In the data rows, the value 50 means zero.
Some points, each followed by its number:
44 57 41 43 41 41 39 41 40 43 41 39 42 52 42 40 39 29 42 42 42 41 42 42 44 71 69 71 71 70 61 77 0
44 57 41 41 41 41 39 40 40 43 44 39 42 52 42 40 39 29 42 41 42 41 42 42 44 41 69 71 71 86 61 77 1
44 22 41 41 41 41 39 41 40 43 42 67 42 52 74 70 67 59 42 45 42 41 42 42 44 41 40 41 41 42 32 43 2
43 57 41 43 41 41 39 41 40 43 41 39 42 52 42 40 39 59 42 49 74 71 74 73 83 71 69 71 71 51 61 43 3
44 22 41 42 41 41 39 40 40 43 42 39 42 52 42 40 67 59 76 63 74 71 42 42 44 41 40 41 41 42 32 43 4
75 57 73 84 71 71 68 57 69 43 44 39 42 52 42 40 39 29 42 43 42 41 42 42 44 41 40 41 41 43 61 43 5
66 57 73 69 71 71 68 52 69 43 43 39 42 52 42 40 39 59 42 42 42 41 42 42 44 41 40 41 41 41 61 43 6
79 57 73 73 71 71 68 48 40 43 43 39 42 52 42 40 39 59 42 42 42 41 42 42 44 41 40 41 41 43 32 43 7
92 57 73 99 71 71 68 76 69 77 60 67 42 52 42 40 39 29 42 41 42 41 42 42 44 41 40 41 41 43 32 43 8
44 57 41 42 41 41 39 40 40 43 43 39 42 52 42 40 39 59 42 42 42 41 42 73 44 71 69 71 71 86 61 77 9
44 57 41 41 41 41 39 41 40 43 41 39 42 52 42 70 67 59 76 69 74 71 74 73 83 71 69 41 41 44 61 43 10
43 57 41 42 41 41 39 42 40 43 41 67 42 52 74 70 67 59 42 43 42 41 42 42 44 41 40 41 41 43 61 43 11
44 57 41 44 41 41 68 68 69 77 72 67 76 52 42 40 39 29 42 42 42 41 42 42 44 41 40 41 41 42 32 43 12
44 22 41 42 41 41 39 41 40 43 41 39 42 52 42 40 39 59 42 45 42 71 74 73 83 71 69 71 71 53 61 43 13
45 57 41 41 41 41 39 41 40 43 41 39 42 52 42 40 39 59 42 42 42 41 42 73 83 71 69 71 71 73 61 77 14
99 57 73 92 71 71 68 60 69 43 47 67 42 52 42 40 39 59 42 41 42 41 42 42 44 41 40 41 41 43 61 43 15
70 57 73 57 41 41 68 44 40 43 42 39 42 52 42 40 39 29 42 42 42 41 42 42 44 41 40 41 41 43 32 43 16
76 57 73 73 71 71 68 46 40 43 42 39 42 52 42 40 39 29 42 41 42 41 42 42 44 41 40 41 41 42 32 43 17
45 57 41 43 41 41 68 66 69 77 98 67 76 52 74 70 67 59 42 41 42 41 42 42 44 41 40 41 41 43 61 43 18
44 22 41 42 41 41 39 41 40 43 41 39 42 52 42 70 67 59 76 54 42 41 42 42 44 41 40 41 41 41 61 43 19
44 57 41 42 41 41 68 47 69 77 67 67 76 52 74 70 67 59 76 51 42 41 42 42 44 41 40 41 41 43 32 43 20
48 57 73 58 71 71 68 66 69 77 62 67 76 52 42 40 39 59 42 41 42 41 42 42 44 41 40 41 41 42 61 43 21
43 22 41 42 41 41 39 41 40 43 42 39 42 52 42 40 39 29 42 47 74 71 74 73 83 71 69 71 71 55 61 43 22
99 57 73 95 71 71 68 62 69 43 49 67 42 52 42 40 39 59 42 41 42 41 42 42 44 41 40 41 41 42 32 43 23
44 22 41 42 41 41 39 41 40 43 42 39 42 52 42 40 39 29 42 42 42 41 42 42 44 41 69 71 71 81 61 77 24
85 57 73 67 71 71 68 46 40 43 42 39 42 52 42 40 39 59 42 41 42 41 42 42 44 41 40 41 41 42 32 43 25
44 57 41 40 41 41 39 41 40 43 41 39 42 52 42 40 67 59 76 70 74 71 74 42 44 41 40 41 41 42 32 43 26
44 22 41 42 41 41 39 40 40 43 44 67 42 52 74 70 67 59 76 99 74 71 74 73 44 41 40 41 41 42 61 43 27
Which two points above are nearest to each new point by angle? Their numbers follow each, nearest first.
43 57 41 42 41 41 39 41 40 43 42 39 42 52 42 40 39 59 42 42 42 41 42 73 44 71 69 71 71 90 61 77 9 14
44 22 41 42 41 41 39 41 40 43 42 39 42 52 42 40 67 59 76 68 74 71 74 73 83 71 69 41 41 44 61 43 10 22
44 57 41 42 41 41 39 41 40 43 41 39 42 0 42 40 67 59 42 64 74 71 74 42 44 41 40 41 41 42 32 43 26 4
44 57 41 42 41 41 39 44 40 43 59 67 76 52 74 70 67 59 76 56 42 41 42 42 44 41 40 41 41 43 32 43 20 2
45 22 41 42 41 41 39 42 40 43 43 39 42 52 42 40 67 59 76 65 74 71 42 42 44 41 40 41 41 42 61 43 4 26
48 57 73 62 71 71 68 86 69 77 75 67 76 52 42 40 39 29 42 41 42 41 42 42 44 41 40 41 41 43 61 43 21 8
43 57 41 42 41 41 39 41 40 43 44 39 42 52 42 40 67 59 42 58 74 71 74 73 83 71 69 71 71 58 61 77 3 22
45 22 41 41 41 41 39 42 40 43 42 39 42 52 42 40 39 59 42 41 42 41 42 42 44 41 69 71 71 63 61 77 24 1
43 22 41 42 41 41 39 41 40 43 42 39 42 52 42 70 67 59 76 76 74 71 74 73 44 41 40 41 41 41 61 43 27 4
44 57 41 42 41 41 39 41 40 43 42 39 42 52 74 70 67 59 42 47 42 41 42 42 44 41 40 41 41 42 61 43 11 2
43 57 41 42 41 41 39 42 40 43 41 39 42 52 42 40 39 29 42 42 42 41 42 42 44 71 69 71 71 72 61 77 0 1
46 57 73 61 71 71 68 80 69 77 71 67 76 52 42 40 39 59 42 42 42 41 42 42 44 41 40 41 41 43 61 43 21 8
44 57 41 43 41 41 39 44 69 43 66 67 76 52 74 70 67 59 76 50 42 41 42 42 44 41 40 41 41 43 32 43 20 18
44 22 41 42 41 41 39 41 40 43 42 67 42 52 74 70 67 59 76 83 74 71 74 73 44 41 40 41 41 42 61 43 27 10
45 57 41 41 41 41 39 41 40 43 42 39 42 52 42 40 39 29 42 41 42 41 42 42 44 71 69 71 71 50 61 43 0 1
43 57 41 42 41 41 39 41 40 43 41 39 42 52 42 40 39 29 42 43 42 41 42 42 44 71 69 71 71 58 61 77 0 1
44 57 41 41 41 41 39 40 40 43 42 39 42 52 42 70 67 59 76 88 74 71 74 73 83 71 69 41 41 44 61 43 10 27
48 57 73 63 71 71 68 84 69 77 71 67 76 52 42 40 39 29 42 41 42 41 42 42 44 41 40 41 41 43 61 43 21 8
43 57 41 42 41 41 68 50 69 77 58 67 42 52 42 40 39 29 42 42 42 41 42 42 44 41 40 41 41 43 32 43 12 20
43 57 41 42 41 41 39 41 40 43 43 67 42 52 74 70 67 59 42 47 42 41 42 42 44 41 40 41 41 41 61 43 11 2
45 57 41 41 41 41 39 40 40 43 42 39 42 52 42 40 39 59 42 52 74 71 74 73 83 71 69 71 71 63 61 77 3 22
44 57 41 42 41 41 39 41 40 43 41 39 42 52 42 40 67 59 42 52 74 71 74 73 83 71 69 71 71 55 61 77 3 22
45 57 73 57 71 71 68 85 69 77 75 67 76 52 42 40 39 59 42 41 42 41 42 42 44 41 40 41 41 42 32 43 21 12
